In each game, the first row plays the second. By how much does the first row win? 15 means about a draw, 30 a big win and 0 a big loss. Wins can go round in a circle. Each row has two weighted sums of its numbers, A and B, taken from their middle values. A row wins by its A times the other's B, less its B times the other's A.
0.84 -0.60 -0.23 -0.38 -0.19 -0.81 0.63 -0.29 0.91 1.20
1.19 0.22 -0.07 -0.58 -0.66 1.90 0.29 0.39 0.15 0.59 21
-0.78 0.72 -0.86 1.82 1.32 0.36 0.67 0.83 -0.85 -0.57
-0.08 -0.25 -0.84 -1.04 0.49 -1.97 -0.58 -0.54 0.10 -0.68 12
0.09 -0.21 -0.19 -0.21 0.38 -1.49 -0.84 -1.63 0.44 -0.48
0.21 -0.18 -0.05 0.83 -0.50 1.76 -0.83 0.17 -0.05 -0.56 1
0.38 0.54 0.38 -1.58 -0.14 0.75 0.34 -0.10 0.35 0.68
-0.70 0.56 1.12 -1.60 0.06 -0.59 -0.67 -0.57 0.66 0.04 16
-1.12 1.44 0.85 -0.62 0.63 0.63 -0.63 1.12 -1.20 1.16
0.40 -0.01 0.73 -1.12 -0.63 -1.63 -0.53 -0.55 0.94 0.20 17
1.72 -0.29 0.79 -0.57 -0.55 0.91 -0.49 -1.19 1.04 -0.20
0.30 -0.46 0.16 -0.23 -0.29 1.79 0.16 0.77 -1.04 -0.06 14
0.42 -1.39 0.39 0.82 -1.21 -0.15 -0.17 -0.21 -1.69 -0.91
0.60 -1.46 0.54 0.65 -0.53 -0.91 1.20 0.10 -0.12 -0.23 21
-0.42 -0.46 0.06 0.37 0.90 -0.92 0.20 -0.19 -0.64 0.56
-0.77 1.15 -3.11 1.30 1.77 0.22 0.48 0.08 0.38 -0.98 17
0.20 -1.10 0.89 1.52 -1.17 0.20 -0.45 0.11 -1.53 -0.84
0.25 0.18 -0.47 -0.36 0.41 -1.45 -0.38 -0.53 0.52 -0.88 25
-1.48 1.59 -0.04 1.37 0.87 0.55 -0.91 0.78 -1.10 -0.66
-1.27 0.59 -0.05 -0.67 -0.84 1.01 -0.03 0.96 -0.28 0.54 2
0.54 -0.58 -0.20 0.42 -0.78 -0.87 0.15 -1.48 -0.14 -0.16
1.20 -0.20 0.61 0.02 -0.68 0.24 0.01 -0.98 1.21 0.89 15
1.18 -1.68 -0.25 1.75 -1.11 0.30 0.05 -0.63 -0.19 -1.34
-0.39 0.23 0.26 -0.67 0.83 -1.75 -0.22 -0.42 0.23 0.92 17
-0.47 0.21 -0.57 1.58 0.63 0.49 -0.84 1.71 -0.68 -1.15
-1.64 1.10 -2.54 0.78 2.48 -0.03 -0.31 1.19 -0.54 -0.68 15
-0.62 0.25 -0.71 -0.47 1.32 -2.40 1.25 -1.10 0.22 0.10
0.52 -0.10 -0.32 -0.60 -0.71 1.79 1.44 0.44 -0.01 0.96 28
-0.81 2.02 -1.26 -0.36 0.82 0.91 -0.25 1.24 0.21 -0.49
-0.36 1.08 -1.19 0.32 1.34 0.70 -0.23 1.14 -0.27 -0.62 11
1.74 -1.07 1.23 -1.91 -1.19 1.63 0.07 -0.68 0.61 1.00
1.76 -0.68 -0.11 -1.12 -0.19 -0.10 0.86 -1.14 0.89 0.81 16
1.64 -1.71 -0.20 0.67 -1.51 0.02 -0.30 -1.23 0.30 -0.84
0.97 -1.20 0.72 -0.35 0.00 -1.26 0.37 -0.42 0.69 1.22 21
-1.33 0.79 -1.08 1.47 2.05 -0.40 -0.65 0.22 -1.14 0.02
0.33 0.38 1.13 -0.97 -0.34 -0.07 -1.26 -0.24 0.25 -0.10 16
0.95 -0.10 0.19 -0.44 -0.85 0.29 0.36 -0.66 1.21 0.58
0.30 0.38 1.69 -2.07 -1.05 1.43 0.29 -0.34 0.18 1.75 20
0.59 -1.48 0.54 1.04 -0.92 -0.14 0.53 -1.64 -1.56 0.45
1.41 -1.52 -0.58 0.89 -1.05 -0.62 -0.50 -0.93 0.54 0.65 21
1.41 -0.36 -0.46 -1.24 -0.83 -0.20 -0.48 -1.74 1.59 1.36
-1.84 2.34 -0.96 -0.71 1.48 0.40 -1.36 1.44 0.58 -0.41 13
-0.88 -0.08 -1.42 -0.11 1.34 -1.02 0.68 0.39 -0.86 -0.03
-0.10 -0.87 -0.28 0.75 0.01 -1.11 0.10 -0.63 -0.44 -0.21 11
-0.74 -0.37 -0.66 1.24 1.03 -1.25 0.13 -0.46 -0.60 -1.32
1.50 -0.25 0.71 -1.95 -1.38 1.43 0.37 -1.11 1.10 0.88 15
0.98 -0.63 -0.19 2.07 -0.61 0.06 -0.33 0.98 0.05 -0.94
0.38 0.04 0.52 -1.40 -0.57 1.95 0.00 -0.14 -0.49 1.52 20
-0.14 0.02 0.79 -0.32 -0.51 0.99 -0.61 1.09 -0.89 -0.09
-0.60 -0.58 -1.20 1.44 0.41 -0.77 0.87 -0.18 -1.48 0.05 19
-0.37 1.10 1.02 -1.21 -0.23 1.69 -0.22 0.70 -0.96 1.62
0.13 -1.30 0.79 0.68 -0.15 -0.57 0.09 -0.32 -0.53 0.03 24
1.09 -0.41 -0.04 0.51 0.01 -1.25 -0.90 -0.43 1.80 0.48
-0.13 -0.41 0.24 1.48 0.40 0.27 0.41 0.67 -1.31 -0.59 13
0.61 -0.39 -0.79 -0.61 -0.45 -1.91 -0.57 -0.76 1.26 -0.84
-1.02 -0.07 -0.75 -1.16 1.38 -1.86 0.85 -1.96 -0.42 0.65 1
-0.14 -0.77 -0.98 1.41 -0.11 -0.76 -0.14 -0.37 -1.27 0.67
-1.09 0.25 -0.61 2.00 1.31 0.20 0.53 0.55 -1.02 -0.33 12
0.01 0.05 -0.06 -1.86 -0.50 0.06 -0.23 -0.46 1.54 1.04
-1.94 2.34 -0.91 0.53 2.17 -0.76 -1.08 0.66 -1.14 0.02 18
-0.24 0.11 0.07 -0.54 0.60 -1.36 -0.01 -0.81 0.47 1.08
0.25 -0.74 -0.41 0.76 -0.26 0.55 1.43 0.31 -1.03 -0.23 16
1.41 -0.69 -0.71 -1.09 -0.43 -0.96 -0.66 -0.47 2.38 -0.28
0.04 1.27 -0.08 -1.31 -0.05 1.64 -0.52 1.16 0.01 0.51 27
-1.19 0.17 -1.05 -0.20 1.07 -1.36 1.23 -1.84 -0.93 0.33
-0.14 0.36 0.41 -0.15 0.87 -1.66 -0.49 -0.41 0.61 -0.48 26
-0.05 0.37 0.15 -0.77 -0.35 -0.77 -0.52 -0.28 -0.24 -0.27
0.55 -0.13 1.10 -1.35 -0.08 -1.28 -0.48 -1.01 0.68 0.17 17
0.40 -1.04 0.18 0.08 -0.21 -0.83 -0.21 -1.50 -0.42 0.91
-1.52 1.06 -1.28 0.74 1.68 -1.28 0.65 0.37 -0.50 -0.86 21
0.13 -0.56 -0.27 1.19 -1.33 0.42 0.38 0.52 -1.16 -1.02
-1.71 1.30 -1.70 1.30 2.33 -1.31 0.52 1.43 0.26 -0.63 8
-1.31 0.88 -0.49 -0.13 0.68 1.14 0.71 -0.11 -0.07 0.03
2.09 -2.04 0.77 -0.30 -1.88 0.63 -0.15 -0.28 0.96 0.44 12
0.16 -1.39 0.87 0.74 -0.39 -0.48 0.85 -0.88 -1.44 -0.21
-0.65 0.52 -0.51 1.64 0.45 -0.56 0.14 0.55 -0.32 -0.40 14
0.80 -0.69 0.86 0.02 -0.95 -0.98 0.33 -1.60 1.07 1.09
-1.34 2.48 -0.23 -0.54 1.03 0.74 0.13 0.91 0.03 -0.39 14
0.78 -1.18 0.47 0.10 -0.89 -1.22 -0.82 -1.01 1.06 -0.86
-0.45 -1.26 0.17 1.19 -0.03 -0.08 0.68 -0.09 -0.45 -0.36 12
-0.54 -0.03 -1.47 -0.04 0.91 -1.60 -0.11 -0.04 -0.44 0.40
-1.09 0.45 -2.14 0.37 2.05 -1.23 1.03 -0.63 -0.12 -1.17 19
-0.80 -0.38 0.79 0.80 0.46 0.20 0.70 1.06 -0.56 0.34
1.60 -0.30 0.73 -1.57 -1.03 1.11 0.56 -2.13 0.21 1.56 18
0.96 -1.02 1.03 1.07 -1.69 0.67 0.72 0.12 0.26 -0.73
0.24 -0.29 -0.78 -0.03 0.45 -1.41 -0.17 -2.37 0.69 0.48 15
-1.21 0.26 -0.49 1.19 1.20 0.33 0.27 -0.82 -1.12 0.22
0.91 -1.31 1.45 0.90 -1.69 -0.19 0.21 -0.68 -0.23 -2.13 19
-1.76 1.22 0.10 -0.02 1.43 1.00 -0.23 0.56 -0.39 0.13
0.44 0.33 -0.40 -1.13 -0.58 0.45 0.38 -0.99 1.02 0.25 11
0.37 -0.56 0.48 -0.12 0.43 -1.21 0.25 -1.43 0.94 0.70
0.54 0.27 0.45 -2.22 -0.01 -0.17 -0.06 -0.03 0.56 0.43 21
1.90 -1.20 0.02 -0.95 -1.77 0.73 0.69 -1.40 1.90 0.55
1.45 -1.80 0.55 1.76 -1.03 0.13 -0.21 -0.63 -0.03 -1.15 12
-2.51 3.09 -0.69 0.34 2.39 0.29 -1.25 1.86 -0.69 -0.65
-1.55 2.03 -0.18 -1.57 1.14 0.99 -1.39 1.51 -0.03 0.08 15
1.07 -0.42 1.44 -1.46 -1.17 1.61 -0.25 -0.66 0.77 0.12
0.47 -1.26 -0.29 -0.07 -0.58 -1.14 0.52 -0.70 0.59 1.59 16
0.92 0.29 0.40 -1.22 0.03 0.44 -1.28 -0.01 0.90 -0.75
2.09 -1.87 1.27 1.30 -0.99 -0.41 0.00 0.29 0.70 -1.01 18
0.46 -0.70 -0.50 -0.67 -0.25 -1.41 -0.91 -1.04 0.38 0.57
-0.14 0.97 1.19 -0.42 -0.55 -0.44 -1.31 0.14 0.09 0.31 10
0.78 0.90 0.43 -1.09 -0.98 1.17 -0.60 -0.49 0.96 -0.54
-1.18 -0.04 -2.13 0.78 0.96 -2.00 0.23 -0.73 -0.38 0.48 17
-1.24 0.96 -1.54 0.98 1.97 -0.77 1.33 1.68 -0.82 -0.33
-0.53 1.47 0.34 -0.50 0.12 0.11 -0.95 0.40 0.33 0.55 22
1.15 -0.27 0.30 -1.35 -0.73 0.71 -0.81 -1.31 0.80 0.75
1.04 -1.59 0.68 -0.05 -0.54 -1.00 -0.29 0.01 -0.18 -1.39 24
1.28 -0.73 -0.07 -1.03 -0.84 0.20 -0.43 -0.44 0.83 0.87
1.81 -1.09 0.76 -0.25 -1.38 0.50 0.49 -0.41 1.53 0.44 17
-1.26 1.19 -1.30 1.44 2.11 0.08 -0.12 0.87 -0.58 -1.36
-1.23 0.77 -0.89 -1.35 0.54 -2.09 0.44 -0.46 -0.27 0.05 15
-0.31 1.05 -0.36 -1.87 0.25 2.13 0.31 0.59 -0.42 1.14
-0.07 -0.72 0.90 0.46 -0.04 -0.11 -0.04 0.25 -0.43 -1.33 16
1.00 0.06 0.90 -0.69 -1.91 1.30 0.06 -0.64 0.14 0.50
-0.44 0.04 -1.20 0.12 0.91 -1.28 -0.77 -1.15 1.01 0.10 22
0.02 0.57 0.19 -0.90 -0.16 -0.40 -1.21 0.10 1.43 0.16
0.83 -1.15 0.65 2.22 -1.12 0.75 0.04 -0.32 -0.39 -1.39 16
0.75 -1.16 1.18 -0.29 -1.18 1.63 0.54 0.74 0.02 0.16
1.65 -1.54 0.53 -0.20 -1.42 0.42 -0.55 -1.44 0.85 -0.53 17
0.28 -0.93 -0.53 1.96 -0.36 0.54 0.30 -0.21 -0.32 -0.79
-1.97 2.44 -2.05 1.18 2.45 -1.21 -0.07 2.24 0.49 -0.41 11
-0.81 0.94 -0.25 1.01 1.18 0.64 -0.10 0.75 -0.62 -1.14
-0.61 1.40 1.25 -0.41 -0.04 -0.13 -1.09 0.31 0.78 -0.24 15
1.67 -1.73 0.21 0.02 -1.30 0.32 -0.43 -0.28 0.01 -0.59
-1.03 1.30 0.53 -0.57 0.38 -0.37 -0.44 0.38 -0.24 -0.22 14
0.71 0.32 0.35 -0.91 -0.50 1.76 0.20 0.84 -0.45 0.86
-1.02 1.04 -0.74 -0.35 0.59 -1.96 -1.15 0.66 -0.49 -1.11 13
-0.74 -0.02 -0.97 -0.70 1.37 -1.15 0.81 0.03 -0.86 -0.16
-0.15 -1.38 -0.36 0.32 0.25 -1.28 0.33 -0.13 -1.11 -0.41 10
1.11 -1.32 1.59 2.35 -1.60 -0.35 0.80 0.71 -0.91 -0.95
0.98 -1.38 -0.28 -0.26 0.27 -0.98 0.05 -1.17 0.22 0.36 7
-0.98 1.84 -0.56 -0.43 1.23 0.54 -0.72 0.58 0.35 -0.81
-0.27 0.56 0.71 -1.46 -1.10 0.48 -0.36 0.80 0.18 0.20 15
-1.61 1.50 -0.43 0.98 1.65 0.93 -0.91 1.37 0.01 -1.51
-0.72 1.15 -0.05 -1.91 0.54 0.71 0.41 0.15 0.49 0.20 12
0.50 0.19 1.73 -0.92 -0.66 1.51 -0.59 -0.16 0.47 0.78
0.24 -0.30 0.18 -1.32 -0.17 -0.15 0.61 -0.31 -0.97 1.18 18
1.89 -1.88 -0.11 1.04 -1.20 -0.23 -0.84 -0.32 0.77 0.10
-0.59 0.69 -1.62 1.18 1.24 0.13 0.83 0.84 -0.66 -0.38 18
-0.61 0.79 0.17 -0.27 0.80 -1.27 -1.14 0.56 1.21 -0.40
0.72 -1.52 0.85 -0.10 -1.16 -0.45 -0.36 -1.27 -0.15 -0.39 10
0.55 -0.03 0.50 -0.93 -0.25 -0.50 -1.05 0.68 0.70 0.64
-0.48 -0.52 -1.65 0.47 0.38 0.24 0.18 -0.14 -0.98 -0.69 13
-1.81 1.35 -1.27 0.46 2.82 -0.86 -0.79 0.73 -0.08 -0.89
2.03 -1.42 2.02 -0.34 -1.46 1.33 0.33 -0.54 0.21 0.09 16
0.73 0.22 0.65 -0.93 -0.61 0.04 0.09 -0.61 -0.08 0.06
-0.70 0.16 0.04 1.43 0.44 -0.06 0.59 0.67 -0.75 -0.31 15
